[32 32 32 32 88 32]  genod
[ 40 -13  41  47 -28  83]  Dal
[-39  13 -41   1  40   0]  suga
[ 40 -13  42  47 -28  -1]  Zopa
[  4  -6  24  13 -31  13]  gid
again genod:   [32]
gone suga: [-41 -39  40  13   1]  [0]
both Zopa suga:   [40]
again gid:   [13]

[-41  -3  -7 -22 -10 -19 -14  14 -21  19   5  -7 -11 -16 -42  -7  -3  23
 -87 -16  14   9 -20   5  24 -21 -56 -11 -16 -16 -86  11 -67 -73  36   2
  -2  32 -27 -10  12   2  41  38  67  25 -30 -27  -6   8 -74  50  19 -29
  69  32   2  33 -48] = lirak
[-10 -38  -3   4  39  22   2 -20  -1 -46  -5 -15 -15  19  45   2 -12  13
  19  32 -21  -4   2  34  -7  52  26  13  49  36  40 -22 -10  68   9 -11
  49 -11 -32  -8  29 -23   4  14  16 -11  28  41   7 -47   1  -1 -16 -34
 -28  14 -39 -24  57] = koret
[-40   5 -13 -31  11  29  -1  -3  37   6  22  34 -21 -43  -9  53  38  24
  -9  28  -4  -4  -6  41  44 -13 -53 -49 -18  42 -58  -5 -93 -31  47 -14
  39   7 -30 -20   6   0  23  31  67  18   5  31  27   3   1  33  27 -23
  -6  15 -21  -2  31] = zif
[ 42   7  16 -17   5  15  -5   1   3  30  -2  -5  29   0 -15  12  24  -7
  35  -3  26 -14 -15  -1 -11  -8  28   1 -17  -8  16  13 -12 -20 -11 -12
   1 -16  -2  -7 -12   8 -17  -6 -25 -25 -10 -18  11  30  49 -30  -1  20
 -42 -25  41 -29  -9] = kene
[-27 -16 -17 -14  24  11  10   4  12   0  17   8 -23   6  10  25  -7   4
 -23  14   5  -1   3  22  -1  20 -28 -18   3  32  -3 -30 -46   8   6  -9
  31   2 -34 -13  -2   3  13  22  47  18   0  17  12 -12 -22  22  26 -43
  15  15 -37   9  25] = vufot
[ -7  -1 -17 -25  -9   3  -2   3  -9  15  11  17  -5   1  -9  39 -15  15
 -42   7   4  11   4  12  17  -6 -37  -3  14  10 -40  -5 -44 -42  24  18
  12   8 -25 -20  -8  -8  17  17  44  37 -15 -32  -8  24 -57  38  16 -39
  51  15 -13  22 -12] = Diz
[ 32  28 -30   2   9  31  -6 -28  39  13 -24  46  60  45  11  45 -15  15
  19 -31  38 -23  -1 -29   5   2  12 -45 -38  49  25   5  20   7  24  -4
   7 -33   0 -15 -34 -30 -32  -1 -27  33  27   0  14  -5  28 -20  16  -7
 -28 -33 -10 -36  11] = gulan
gone gulan: [-10 -30  45   7  11   9 -15  -6  31  -7  15   2 -38 -45   5   0  38 -24
  25  32  28  49 -31  -1  -1  12 -36  -5 -20 -34   5  45  60  16  11 -32
 -28 -33 -15   7   2 -28 -30  33  24  46 -27  20  13 -33 -23   0  -4  27
  19 -29  14  28]  [39]
vufot?  [-27 -16 -17 -14  24  11  10   4  12   0  17   8 -23   6  10  25  -7   4
 -23  14   5  -1   3  22  -1  20 -28 -18   3  32  -3 -30 -46   8   6  -9
  31   2 -34 -13  -2   3  13  22  47  18   0  17  12 -12 -22  22  26 -43
  15  15 -37   9  25]
find: [ 42   7  16 -17   5  15  -5   1   3  30  -2  -5  29   0 -15  12  24  -7
  35  -3  26 -14 -15  -1 -11  -8  28   1 -17  -8  16  13 -12 -20 -11 -12
   1 -16  -2  -7 -12   8 -17  -6 -25 -25 -10 -18  11  30  49 -30  -1  20
 -42 -25  41 -29  -9]  kene

[ 55  86 -56 -59  67] : Fanu
[33 33 30 33 -7] : mipul
[ 57  41  39  50 -15] : miro
[ 60  36  50 -19 -47] : kobis
[ 52  36  33  48 -59] : zat
[ 41  62 -39 -15  51] : Vimi
[ 12  54 -58 -53  52] : tirug
[ 60  36 -57  58 -47] : Lefi
[  0  -3  10  50 -69] : Gigo
[ 49  36 -56  48  -9] : koti
[ 62  57  57 -18 -61] : volub
[ 42  70 -51 -55  59] : Rut
howmany volub: [57]  2
gone Vimi: [ 51  62 -39  41]  [-15]
both Fanu koti:   [-56]
again mipul:   [33]
gone koti: [ 36 -56  49  -9]  [48]

